In the rows, zero is written as 128.
One hidden turn or mirror swaps the rows below in pairs. Which row is each named row swapped with?
z452: [138 135 121 118 102  99 151 137 141 139 132 136 134 164  95 121 108 108
 134 166  93 154 141 106 163 157 132 139 139 126 137 146 132 111 137 135
 137 129 134 106 118 140 131 156 122 149 151 143 108 136 126 117 107 141
 125 107 136 160 153 129 173 103 153 157 116 140 145 146 141 113 159]
z889: [129 156 130 102 128 131 117 110 144 122 116 110 131 109 130 156 140 124
 153  96 111 176 149 109 107 146 170 130  77 132 119 160 111 145 142 160
 131 125 157 132 105  90 151 136 141 135 116 132 118 134 119 153 112 148
 130 124 163 129 108 135 110 105 128 118 133  93 115 144 125 129 126]
z918: [131 145 128 104 136 146 112 106 143 122 117 115 125 105 137 157 134 116
 157  95 128 176 151 108 113 138 162 135  76 125 132 147 113 145 135 163
 124 131 161 137 117  98 141 135 143 127 113 133 131 126 119 137 109 159
 127 127 164 121 101 151 112 116 123 101 142  97 116 144 129 148 115]
z346: [120 106 130 136 138 125 116 109 126 131  84 142 123 107 154 149 155 157
 142 119 174  80 137 152 125  99 125 108 127 140 116 109 127 169 143 139
 124 110 139 116 148 121  98 114 146 102 108 132 147 108 122 123 156 130
 142 113 145 102 112 150  82 120 124 107 149 125 142 116 135 145  92]
z257: [114 104 116 150 147 137 114 123 105 108 134 106 147 129 130 123 156 159
 101 132 165  87 120 159 114 118 103 137 139 108 114 117 129 161 131 111
 140 133 107 144 141 124 125 103 138  91  95 100 121 117 170 120 133 118
 121 142 131 114 107 117  99 118 104 124 145 128 139  89 113 125 105]
z813: [131 105 128 160 151 169 105 110 145 133 103 167 124 116 129 149 132 101
 147 130 170 126 147 136 100 131 140 119 128 141 123 126 143 147 105 133
 104 110 143 119 159 140 103 177 131 112 134 127 166 113 141 100 137 148
 152  98 133 113 129 161 119 130 146  96 129 121 165 117 126 165 119]
z18: [113 134 141 118 115 152 130 131 150 117 118 148 145 114 122 131 121  91
 150 134  78 172 169 100 154 135 164 128 100 160 162 163 102 113 149 142
 116 130 135 111 104 123 125 150 108 152 156 147 125 125 113 152 117 132
 142 132 140 121 133 143 127 108 134 131 119 122 151 156 124 127 153]
z412: [130 134 112 149 152 154 115 135 106 105 154 114 148 133 101 117 143 121
  93 139 142 121 127 145  85 172 117 154 136 109 110 138 140 144 109 125
 146 135 107 139 154 135 148 141 132 107 104 107 125 128 196 121 128 134
 113 122 131 146 140 126 146 124 132 135 113 117 137  90 136 132 125]
z224: [107 116 137 128 136 107 123 109 115 114 107  99 136 102 152 106 149 144
 121 145 119  80 132 161 162 118 120 130 124 127 131 125 105 163 150 125
 128 127 123 116 119 128 107  92 130 109 110 133 115 115 128 149 164 117
 133 117 137 113 105 132  82 130 108 105 155 138 117 163 159 118  97]
z702: [144 117 123 124 115  81 150 103 143 144 103 121  96 158 160 145 135 184
 149 107 176 106 129 155 121 123 132 120 143  97 118 115 141 140 150 136
 137 115 148 131 135 116 118 124 132 106 125 137 131 126  81  99 128 142
 136 114 150 109 106 137 119 111 144 117 154 136 116 142 133 120 131]
z858: [119 101 124 129 120  92 140 139 118 114 134  84 151 134 124 124 143 163
 103 152 148 102 124 136 156 118 103 133 136  94 125 120 121 155 154 126
 155 140 119 130 119 112 133 107 126 109 112 107  91 121 142 119 111 126
  89 135 136 129 101 102 122  98 108 157 167 141 140 112 110  99 128]
z607: [135 116 126 145 148 172 104 117 142 130  99 172 124 118 126 158 127  94
 157 121 161 131 152 124  99 136 146 124 117 147 127 125 146 139 117 142
 112 116 157 119 155 130 119 159 143 119 136 136 169 110 130 110 130 157
 143 111 144 114 135 168 124 128 142  91 124 103 160 116 132 170 114]
z434: [113 124 142 140 117 134 132 136 127 119 107 154 145 127 116  99 123  87
 130 170  76 100 151 134 168 147 137 130 140 165 145 142 117 120 146 114
 122 125 124  90 119 150 116 128 112 144 163 151 133 116 124 157 156 117
 143 117 125 129 156 142 123 125 135 122 111 131 152 168 158 116 136]
z422: [121  95 110 189 114 150 125 104 128 139 140 155 132 159 129 105 121 118
 127 152 114 127 136 139 109 151 101 131 153 124 151 130 139  98 125 108
 106 126 106 117 129 151 102 151  88  98 148 114 153 145 137 128 142 124
 155 109  99 110 159 123  98  91 134 148 113 155 135 118 139 139 154]
z739: [113  93 141 143 119 132 140 126 159 132 131 142 127 147 118 122 102  94
 141 176 112 155 156 112 175 130 117 126 127 125 168 135 122 116 137 124
 109 128 130 119 128 145  97 168  97 122 169 128 133 126 106  98 106 153
 144 113 113 115 124 134 132 117 137 133 151 141 167 153 109 133 175]
z229: [129 133 105 141  97  91 134  92 118 143 133 105 122 156 144 125 140 169
 134 116 105 130 122 138 107 149 112 130 124 107 122 133 127 119 156 136
 135 127 126 123 103 107 129 100 118 102 111 118 120 158 114 157 138 126
 136 114 131 120 138 105  79  71 122 160 129 130  84 134 152 116 133]
z71: [116 114 133 153 128 176 133 140 143  99 139 151 139 152 126 117 126 111
 128 114 113 146 156 132 104 144 154 136 133 137 161 154 121  97 142 101
 125 135 112 142 116 126 146 143  92 125 169 121 145 123 118 135 109 123
 144 168 127  97 132 131 128 115 128 121 110 120 159 126  94 114 178]
z654: [149 145 111 117 128 102 138 122 123 133 148  98 130 143 103 120 125 129
 110 148 131 153 126 127 120 176 123 153 128  91 113 140 136 140 113 153
 146 134 129 126 143 137 136 160 133 124 107 128 104 139 163 102 118 154
 113  89 142 168 136 131 170 117 151 146 130 137 116 130 160 129 130]
z343: [111 126 134 130 123 106 127 134 117 116 102 115 127 143 134 154 152 159
 136 124 143  78 131 140 117 124 112 116 123 133 104 120 133 155 175 125
 155 115 140 129 127  93 141  77 154 104 119 110 132 120 114 152 126 134
 128 144 148 102 120 111  80 106 108 136 146  81 134 106 108 112 130]
z845: [126  99 128 148 110 116 148 161 129 122 128 145 156 159  93 121 120 113
 112 181 125 102 138 120 162 140 110 130 160 132 135 127 143 122 145 113
 146 134 119 102 131 141 134 147 114 136 161 122 115 118 143 115 112 127
 105 123 122 142 150 115 160 100 139 166 128 140 180 111 113 105 161]

Swapped with z71: z702
Swapped with z224: z434
Swapped with z412: z654
Swapped with z845: z858

One hidden turn or mirror swaps the rows below in pairs. Which row is each named row swapped with?
z552: [133 113 158 133 108 165  98 111 151 131 129 105 127 124 132 154 130 135
 157 109 164 110 112 124 112 106 116 147 156 108 132 152 143 114 112 106
 134 106 108 129  85 119 113 116 124 136 122]
z935: [138 143 172 103 142 101 126 150 102 160 117 122 133 137 156 113 105 133
 143 128 103 177 126 189 122 119 119 120 151 175 157 117 110 131 124 135
 142 133 149 124 166 122 116 101 123 107 106]
z406: [119 132 165 134 108 141  92 163 108 142 168 109 128 131  94 115 107  89
 148 121 146 164  81 145 108 121 129 136 154 156 101 155 131 117 146 143
 139 125 132 144 132 103 134 119 111 108 113]
z871: [163 116 118 127 157 127 118 103 153 140 106 129  85 130 140 166 116 147
 154 115 125 145 150 143 119 117  94 112 143 135 160 128 122 128 101 141
 122 115 121 107  92 113  91 133 143 112 154]
z462: [137 110 135 143 124 160 101 137 124 147 155 101  94 130  93 159 123  95
 164 109 151 155 100 143 107 122 113 139 153 125 111 156 133 123 128 143
 120 127 119 121  82 116 121 125 148 114 145]
z470: [162 116 139 148  99 119 127 112 152 128 118 143 115  91 116 178 144  91
  99 122 128 104 135 145 128 133 112 163  82 123 131 145 150  89 136 152
 121 109 122 127 119 106 132 150 117  97 138]
z110: [135  86 146 117 110 158 102  98 146 114 137 121 141 126 137 126 133 143
 148 115 155 101 127 128 118 100 120 130 130 111 142 140 128 127  98 106
 113 104 123 130 105 126  95 110 107 145 112]
z651: [140 148 157 114 142 101 128 153 100 174 115 132 119 150 154 119 102 146
 128 125 103 158 142 190 124 116 122 107 141 167 152 119 116 147 118 131
 146 140 159 117 175  99 109 110 128 113 114]
z802: [136 153 128 117 132  99 129 138 117 179 119 139 121 148 137 115 102 143
 105 139  96 138 169 170 135 107 127 113 119 156 147 108 123 148 112 125
 138 163 150 118 176  83 123 123 139 138 114]
z10: [140 177 181 147 106 140 120 128 141 156 111 113 131 119 116 128 113 111
 113 125 124 106 116 133 118 112 149 163 163 135 108 131 171 113 146 108
 152 105 126 124 150 112 162 134 118 143 122]
z362: [169 137 150 121 132 112 152 138 116 146 109 145  72 123 114 132  80 131
 152 154 121 164 113 147 132 136 140 134 147 150 126 131 110 133 132 140
 117  90 125 109 157 117 130 165 102  99 169]
z984: [132 138 111 154  90 134 121 132 135 161 146 130 130 122 104 131 127 108
  84 135 138  94 155 145 121  94 135 141  99 118 100 132 137 127 129 118
 128 168 134 133 140  79 146 128 141 142 115]
z77: [147 117 106 107 115 110 137 128 128 130 139 171 134 133 131 110 118 134
 101 148 115 124 159 167 135 103 128 114  80 144 144 114 102 135 110 140
 108 137 154 134 163  98 111 133 100 135 119]
z385: [173 104 149 118 121 100 151 145 119 141 128 149  88 100 126 159 108 105
 141 145 126 176 125 172 135 133 106 129  99 160 145 129 107 118 125 153
 117  96 138 110 145 118 105 154 100  79 150]
z786: [165 161 155 134 135 123 130 107 174 141  76 148 116 100 138 156 130 138
 101 121 121  87 157 135 137 130 105 154 127 137 141 129 140 122 125 144
 116 106 117 125 151 112 121 166 115 121 124]
z471: [150 154 182 133  89 118 137 131 126 166 140 106 103 107 112 148 108  87
 118 155 125 131 114 171 110 102 147 171 132 128 120 132 154 105 127  91
 167 119 146 106 150 118 163 123 118 125 143]
z33: [137  92 118 103 107 128 120 115 130 120 143 151 144 128 132 110 126 144
 118 132 141 102 153 146 130  99 122 127  85 130 151 128 109 135 104 121
 107 120 145 143 143 107  97 118  88 144 112]
z415: [129 125 145 151 114 155  93 162 105 152 176  93 113 127 100 137 113  92
 153 112 142 163  92 149 102 127 128 147 160 141  95 160 131 121 147 135
 130 135 136 138 111 106 124 129 128 116 123]

Swapped with z406: z935
Swapped with z385: z10
Swapped with z984: z871
Swapped with z802: z462

One hidden turn or mirror swaps the rows below in pairs. Which row is each named row swapped with?
z517: [110 100 134 140 120 156 174  71 154 130 114 142 131 132 144 154 110 180
 103 124 148 131 116 115 147 116 152 134 105 103 136 140 110 112 100 162
 160 125 160  95 154 110 180 168 124 136 161 122 140 137  82  95 127 117
 128 146 145  97  60 162 116 110 107  97  94 128 159 106]
z705: [ 97  97 110 133 134 106 132 109 189 107 136 122  96 111 138 140 133 170
 103 113 163  92 123 142 167 135 120 103  72  94 139 153 141 109 127 162
 147  90 125 101 126 125 182  98 134 117 108  99 122 117 123 132 143 114
 130 138 120 106  62 156 110  77 119 126 103 112 139 130]
z25: [ 77  85 103 115 121  94 134 142 164 115 132 162 149 107 149 131 116 161
  83 166 185 112 125 114 133 117 103  78  96  92 148 156 159 118 130 139
 148 116 128 120 144 134 202 122 124  94 138 132 115 110 113 115 149 108
 127 148 129 125  85 134 122 102 131 121 107 132 178 135]
z559: [100 115  52 122 136 125 121 104 128 125 102 164 117 170 119 114 130 187
  95 121 158 154 143 133 147 135 171 103 118 117  91 141 122 115 126 157
 150  88 150 138 134 150 137 144 200  92 143 100 100 133  94 149 116  93
 128 110 141  93 105 152 121 142 122 122  90  85 158 150]
z465: [112  78 119  94 142 114 118 129 164 127 136 132 123 108 124 113 150 161
 113 136 162 123 151 110 115 124 136 110 140  83 117 146 105 138 111 161
 145 112 158 132 128 165 200 150 176 116 125 155 123 138  91 169 108 121
 103 105 152 143 127 123 127 125 114 136  87 107 156 134]
z324: [110  85 100 123 147 122 151  95 209 114 129 130 103 112 135 175 141 169
 135 157 178 150 124 160 121 154 206 109 139 117 110 144 124 120 133 152
 142 124 151 109 183 177 161 144 178  83 155 144 109 156 102 116 117 119
 136 137 142 109 113 127 110 116 138  25  78 149 167 119]
z204: [ 92  94  83 154 129 121 157 107 190 116 109 165 148 133 107 101 100 173
 147 121 149 155 125 156 153  93 155 116  96 130 119 174 136 134 138 146
 176 159 144  98 187 131 149 140 179 125 151 127 122 129 120 117 135 151
 148 141 128 191 105 137  96 108 137 135 133 145 149 117]
z96: [ 97  92  97 151 145  91 150 112 160 103 133 128  73 116 111  95 147 143
 107 131 175 111 110 139 121 132 116  97  88 102 143 160 145 138 146 154
 116 133 135  71 143 144 175 106 113  97 110 128 122 124 130 131 132 112
 141 145 127 137 100 133  98  99 125 125 122 105 155 133]
z964: [100 110  70 138 118 116 142 116 220 101 116 134 116 128 129 133 136 191
 118 128 172 129 130 154 171 152 156  97  91 109 106 159 144 110 122 165
 152 103 131 103 154 131 149 112 178  91 149 127  93 129 126 166 140 117
 134 133 142  75  58 158  91  89 152  66  83 124 156 127]
z414: [119 100  88 124 152 154 143 116 165 148 108 147 131 119 129 106 122 200
 101 131 150 181 104 121 143 113 153 135 145 124  78 162 109 105 121 146
 152 128 159 132 206 139 143 183 161 130 177  95 120 145  74 113 105 116
 124 127 170 132 129 132 142 139 144  93 101 115 157 129]
z401: [119  93  74 151 159 126 129  88 201 130 106 132 115 120 149 166 110 173
 122 121 145 158 137 151 130  94 114 151 144 134 101 157 107 145 138 159
 120 118 159 119 208 141 136 153 206 142 155 134 127 166  97  82  97 122
 140 131 152 136 116 143 142 114 120 125 100 134 142 137]
z730: [ 94  81 140 120 119 117 167 125 144 125 112 141 152 113 161 139 128 165
 102 153 165 133 123 118 134 148 145 104 114 104 136 150 132 105 122 143
 225 139 144 112 152 144 179 150 104 104 159 163 129 124  96 100 130 117
 129 139 143 132 107 141  84 127 108 110  79 128 170 111]
z890: [100  99 108  90 144 131 132 112 129 141 107 131 160 126 143 139 118 190
  94 140 166 155 115 132 139 113 161 114 124 107 100 154 117  71 126 141
 176 117 153 168 163 156 168 159 170 135 167 130 116 147  83 137 114 132
 128 128 150  91 114 145 179 131 148 104  75 116 171 134]
z715: [105 101  65 126 170  97 128 118 167 126 115 108  95 130 118 129 141 172
 122 103 175 152 155 168 157 113 120 138 119 132  83 156 106 101 164 152
 159 129 152 121 186 155 130 106 199 129 141 163 121 166 122 125 108 121
 152 127 131 113 129 147  93 105 134 156  97 132 126 147]
z176: [101  82  68 116 145  90 116 119 181 119 126 133  75 125  87 144 135 157
 119 140 188 147 150 146 136 107 123 104 106 123 109 161 143  68 173 137
  97 139 150 156 192 169 151 113 160  93 134 118  95 144 112 123 119 122
 132 131 136  96 128 119 108 114 117 137 127 139 150 146]
z242: [ 98  79  96 164 158 124 150  91 142 117 118 177 101 147 122 132 113 151
 132 146 149 134 119 162 130 135 205 100 112 125 125 123 126 138 141 145
 154 133 142 110 163 164 167 134 141  55 125 136 123 134 109  74 134  95
 143 143 131 154  93 125  86 105 100  88 117  92 146 115]
z744: [114  75 103 171 143  99 143  90 174  99 108 130  90 115 120 142 116 143
 138 125 138 116 107 178 130 127 131 111  73 128 138 161 152 115 161 157
 145 132 132 112 169 154 149  91 134 109 105 166 120 146 134 100 133 147
 142 151 121 131  88 137 109  85 107 132  99 108 129 121]
z47: [102  84 103 113 155 124 132  94 193 134 116 127 116 112 145 180 119 179
 126 139 166 169 121 152 137 119 179 123 140 127 106 161 122  86 145 139
 157 129 154 150 204 174 148 164 176 127 164  75 116 149  84  82 103 132
 134 129 143 141 142 125 149 135 121  86 109 148 164 130]

Swapped with z730: z715
Swapped with z324: z964
Swapped with z204: z465
Swapped with z242: z559

